Questions about the array below. Rows and columns are numbered from 1.
1) Give the entry directly above the largest entry.
2) Give the entry at row 1, column 1.
3) Give the bottom-right entry.
4) Give the top entry of the column that holds the smallest entry.
5) Give the entry at row 1, column 2.
6) Give the entry in row 3 and column 1.
7) Give the entry in row 3 and column 2.
8) Give the bottom entry of the column that holds the largest entry.
[[124 123 150 142 136 118 126 147 141 125 123 112 122 120 128 121]
 [126 130 143 153 134 123 137 147 134 133 139 122 122 117 123 123]
 [124 122 150 140 137 118 124 147 141 123 121 112 123 121 129 121]
 [126 115 141 114 133 119 110 131 137 118 108 116 131 131 138 125]
 [128 128 139 156 134 124 133 147 130 136 145 133 128 119 124 125]]
1) 114
2) 124
3) 125
4) 123
5) 123
6) 124
7) 122
8) 156

Read these off the matrix that follows.
1) What is the bottom-right entry?
2) What is the top entry of the column that holds the largest entry?
3) What is the last entry of the largest entry's row?
4) What is the entry in the top-right corner?
5) What is the first entry, reading row by row?
6) What is the entry just left of the centre entry?
7) What is the entry directly above 104?
8) What is the largest entry in the last column?
[[142 103 133 140 146 126 128 132 131 140 132 142 113 136 142]
 [130 137 136 136 130 133 139 142 135 133 137 130 133 133 130]
 [118 119 146 116 129 140 142 145 142 117 145 118 124 112 120]
 [145 104 132 145 149 121 125 134 133 144 130 145 112 142 146]
 [107 133 111 102 103 128 121 115 117 102 114 106 129 102 108]
 [115 117 125 109 119 127 126 122 126 110 125 113 120 107 115]
 [129 150 126 135 124 132 132 130 125 134 125 130 143 134 129]
 [121 142 114 116 112 128 122 118 118 116 115 118 131 122 120]
 [136 142 110 138 126 120 117 113 117 138 112 136 133 138 133]]
1) 133
2) 103
3) 129
4) 142
5) 142
6) 121
7) 119
8) 146

Read these off the table that follows. Counting starts at 1.
1) Give the top entry of the column that holds the largest entry.
2) Give the bottom-left entry.
3) Give the top-right entry.
4) Give the entry in row 3 and column 1.
5) Give the entry directly below 119.
6) Give the entry at row 1, column 2.
7) Give the entry in row 3 and column 3.
8) Give the entry in row 2 and column 1.
[[121 126 126 127 127 133 131 125 126]
 [128 128 126 127 127 128 129 125 128]
 [128 128 126 127 129 125 129 125 128]
 [154 137 136 133 132 112 117 140 142]
 [136 129 130 130 129 125 125 133 131]
 [136 129 130 126 125 139 125 130 120]
 [128 126 125 130 125 128 119 125 128]
 [117 137 111 121 137 128 136 148 148]
 [121 128 126 132 130 118 132 125 134]
 [103 118 123 125 123 144 138 115 115]]
1) 121
2) 103
3) 126
4) 128
5) 136
6) 126
7) 126
8) 128

grid =
[[111 125 126 142 128 105 124 127 126 126 128 132 123]
 [151 129 132 120 130 153 122 125 122 132 129 132 123]
 [136 127 127 124 123 129 139 128 135 123 118 118 138]
 [123 126 125 122 126 121 143 128 136 125 116 115 135]
 [135 131 128 119 132 137 122 123 122 130 131 131 122]
 [133 123 127 123 124 133 136 128 132 128 121 119 132]
 [117 130 128 135 130 114 118 126 123 129 132 133 122]
 [123 132 127 131 132 124 117 130 121 136 140 138 118]
 [119 126 132 131 125 124 133 129 136 131 123 119 135]]
Rows and columns are numbered from 1.
What is the entry just right of the smallest entry?
Answer: 124
The entry at row 2, column 3: 132
What is the entry in the bottom-left corner?
Answer: 119
The entry in row 1 and column 1: 111
The entry directly below the largest entry: 129
The entry just left of the largest entry is 130
The bottom-right entry: 135
The top entry of the column that holds the smallest entry -> 105
The top-right entry is 123
What is the entry directly above the centre entry?
Answer: 143
What is the entry at row 1, column 2?
Answer: 125
The entry at row 1, column 3 -> 126
The entry directly below the centre entry is 136
What is the entry in row 2 and column 1?
Answer: 151
What is the entry at row 2, column 2?
Answer: 129
The entry directly above 139 is 122
The entry at the centre is 122
The entry in row 3 and column 1: 136
The entry just left of the smallest entry: 128
The entry directly below 137: 133
What is the entry just right of the centre entry?
Answer: 123
What is the entry at row 3, column 2?
Answer: 127

arr =
[[103 127 125 143 127  98 127 130 130 126 129 129]
 [128 128 128 128 128 128 129 128 129 127 127 127]
 [130 128 128 127 127 130 129 128 129 127 127 127]
 [127 128 128 128 128 128 129 128 128 128 128 128]]
The entry just right of the largest entry -> 127
The bottom-left entry: 127
What is the third smallest entry?
Answer: 125
What is the top entry of the column that holds the largest entry?
Answer: 143
The first entry, reading row by row: 103
The second entry in reading order is 127
What is the bottom-right entry?
Answer: 128
What is the largest entry in the last column?
Answer: 129
The largest entry in the last row is 129
The bottom entry of the column that holds the smallest entry: 128
What is the second-last entry, reading row by row?
Answer: 128
The minimum: 98
The entry just right of the smallest entry -> 127
What is the 4th entry from the end, reading row by row?
Answer: 128
What is the 2nd entry on the diagonal from the top-right corner?
Answer: 127

Questions about the table below. Counting starts at 1.
1) Give the entry in the top-right corner.
2) Give the entry at row 1, column 1.
3) Give the entry at row 3, column 1.
4) Give the entry directly above 121.
5) Give the entry at row 2, column 3.
6) Give the entry in row 3 and column 2.
7) Give the entry at row 1, column 2.
8) Give the entry in row 1 and column 3.
[[140 128 127 128 133 125]
 [137 102 141 133 120 126]
 [121 138 140 126 140 134]
 [127 125 128 132 127 128]
 [135 130 138 131 131 129]
 [126 139 130 125 131 134]]
1) 125
2) 140
3) 121
4) 137
5) 141
6) 138
7) 128
8) 127

Read these off the matrix that follows. Counting starts at 1.
1) Read off the entry just left of the largest entry.
2) Read off the entry just left of the centre entry.
3) Read off the maximum.
4) Read off the entry at row 1, column 2.
5) Read off the entry in the bottom-right corner.
6) Read off the entry in row 2 and column 1.
7) Read off the entry directly above the centre entry.
8) Read off the bottom-left entry.
array([[115, 126, 125, 131, 150],
       [120, 123, 125, 136, 151],
       [132, 129, 129, 118, 113],
       [120, 133, 134, 123, 110],
       [123, 123, 123, 134, 150],
       [122, 132, 134, 137, 131],
       [116, 129, 130, 136, 138],
       [137, 128, 130, 124, 110],
       [134, 131, 130, 132, 125]])
1) 136
2) 123
3) 151
4) 126
5) 125
6) 120
7) 134
8) 134
